(in the rows, 128 means zero)
One turn sends every row of this set to another row. A few are shown first. Where does it send the rows asked after them?
K514: [138 141 108 166 157 132 106 109 144 117 124 115 136 101  67 146 139 160
 127 148 144 108 133  93 108  99 134 143 104 120 126 128 132 147 156 136
 125 147 122]
K433: [139 154 125 127 149 113 136 128 113 102 101 118 123 114 126 147 173 131
 140 150 123 128 106 117 113 140  92 151 119 149  81 115 151 162 142  99
 127 110 143]
K495: [133 171 110 123 112 117 139 138  98 119 130 128 108 133 146 155 149  78
 138 121 146 134 129 154 146 145 126 141 109 122 163 113 124 156 104 138
 128 113 116]
K181: [106 127 122 148 122 143 148 148 149 133 159 119 126 132  83 114  86  96
 133 171 155 107 121 133 151 114 144 166 135 138 108 101 110 134 130 146
 116 159 136]
K904: [141 169 140 134 172 133 135 151 107 130 108 124 142 146 116 113 142 131
 137 135 136 152 125 125 114 127  81 173 109 155  84 134 149 126 136 101
 119 132 145]
K575: [104 108 150 155 120 134 144 134 127 150 118 114 135 142 116 148 146 120
  98 123 142 134 167 113 129 131 138 121 150 151 133 129 161 125 127 146
 170 158 115]
K492: [100 135 137 136 120 181 132 136 159 112 167 105 125 147 102 131 118 106
 141 174 146 120 125 141 136 101 145 159 109 120 124 105 128 126 132 134
 116 142 146]
K159: [132 148 138 133 107  95 138 144  98 122 127 129 113 109 137 148 125  90
 133 123 151 125 119 162 141 147 112 135 124 163 168 135 103 126 101 132
 121 128 125]
K372: [151 124 147 170 135  73 108 150 143 103 127 123 153 111 149 126 146 136
 123 152 129 114 124 113 110 143 114 155  99 136 103 125 156 150 153 108
 137 163 125]
K505: [101 132 106 143 143 118  92 142 150 125 133 101 136 133  83 115 126 152
 125 146 167 121 145 114  91 107 121 169  98 115 125 105 144 139 156 113
 141 131 112]
K572: [ 94 134 133 127 119 177 133 142 154 102 172 106 119 148 109 127 119 100
 137 174 151 123 120 139 138 108 146 165 107 111 128 107 125 131 120 132
 124 135 131]
K367: [116 134 116 156 139 120 111 149 142 119 141 116 149 113  63 111 106 159
 126 136 156 123 134 119  90 105 101 178 108 131 130 118 155 146 144 127
 132 152 118]
K399: [137 126 118 159 145 110  91 126 130 119 138 110 136 101  82 147 133 153
 107 147 136 125 128 103  92 102 136 152 117 127  99 122 130 163 169 133
 119 154 137]
K457: [121 133  95 133 114 149 109 131 122 124 144 101 102  99 128 146  99  88
 117 174 142 133 101 118 126 121 129 148 104 116 112 149 102 144 136 157
  93 145 129]
K539: [123 111 141 139 103 140 128 149 144 136 111  78 119  97 134 159 151 120
 126 115 111 116 137 118 109 137 125 130 143 141 138 130 178 136 123 145
 139 126 105]
K622: [119 166 143 143 127 109 164 121 100 146 131 117 100 150 145 147 132  86
 133 136 108 139 141 144 126 120 137 171 140 129 125 120 102 107 115 151
 119 143 142]
K13: [103 127 122 141 117 143 148 152 143 130 165 122 128 130  88 109  83 101
 133 163 167 109 118 142 153 125 135 160 121 141 111 110 110 124 123 143
 113 167 132]
K133: [135 137 148 130 111  95 131 147 105 115 107 123 117  97 157 162 135  92
 135 123 144 122 124 152 125 149 100 130 125 155 165 143 138 130 116 122
 130 119 114]
K44: [104 129  98 124 113 136 148 117 127 113 147 101 110  86  94 148 116 116
 127 192 170 129 118 122 143 121 125 129 108 127 146 150 130 158 127 153
 105 141 125]
K377: [153 145 140 168 158  96 141 148 132 112 120 124 161 120 126 110 125 147
 141 145 126 131 145 108 108 131 111 168  85 131 113 146 183 133 132 134
 130 178 117]
K874: [134 166 110 141 125 108 134 140  99 129 107 139 118 121 153 155 142  91
 137 121 146 133 144 144 155 167 104 139 117 120 162 123 142 159 122 133
 127 119 102]
K658: [112 150 166 153 144 106 171 122 108 145 118 128 117 159 146 153 140  94
 131 140 113 140 159 133 131 122 138 160 149 130 124 117 122 100 128 140
 139 150 135]
K486: [125 132 133 163 156  78 118 136 144 117 104 108 137 139 148 117 144 131
 132 170 132 128 153  88 104 127 133 168  92 114 110 133 153 124 144 112
 159 145 103]
K527: [108 127  98 127 118 143 153 110 122 100 143 106 101  91  95 149 115 120
 135 186 162 127 122 125 150 124 144 128 104 126 137 148 129 152 123 158
 107 151 123]
K8: [142 157 162 137 157 112 168 141 127 141 122 121 142 147 130 157 127  96
 170 127  95 134 149 140 128 135 140 141 124 134 119 105 139 105 106 156
 113 139 124]
K977: [124 129  90 131 115 152 102 137 121 127 137 104 105  99 120 142  93  85
 119 172 156 138 111 121 125 115 132 144  96 118 125 152 117 151 140 156
  99 139 129]
K734: [138 144 144 150 138 146 123 167 152 182 137  90 155 133 123 139 144 119
 129 115 112 137 144 111 130 152 121 131 136 126 119 119 149 133 118 153
 115 132  97]
K735: [127 156 143 129 139 110 174 120 115 123 124 117 119 147 120 157 125  98
 168 134 106 133 147 153 132 131 150 136 116 146 135 107 123 106  94 163
 117 138 133]
K968: [155 150 122 155 166 128 124 125 100 107  68 139 114 115 102 130 130 129
 139 135 137 126 131 118 142 140 103 153 115 170  99 139 136 140 142 102
 134 125 136]
K197: [162 149 129 185 157 111 120 134 144  99 103 135 140 118 129 119 149 140
 137 145 142 104 145  98 143 134 129 159  89 119 137 136 162 143 140 110
 150 153 102]
K442: [118 139 132 125 172 105 149 138 114 109  87 126 130 147  95 123 143 119
 145 156 143 133 135 108 117 128 112 153 117 160  86 111 149 133 120 101
 162 109 122]
K924: [116 135 109 171 116 134 120 128 129 171 105 115 127 124 128 143 129 132
 111 119 127 141 169 120 154 175 107 129 137 135 133 127 147 145 145 153
 129 148 109]

K44 moves to K181
K133 moves to K658
Now these:
K13 moves to K457
K968 moves to K904
K159 moves to K622
K505 moves to K514
K486 moves to K197
K575 moves to K924

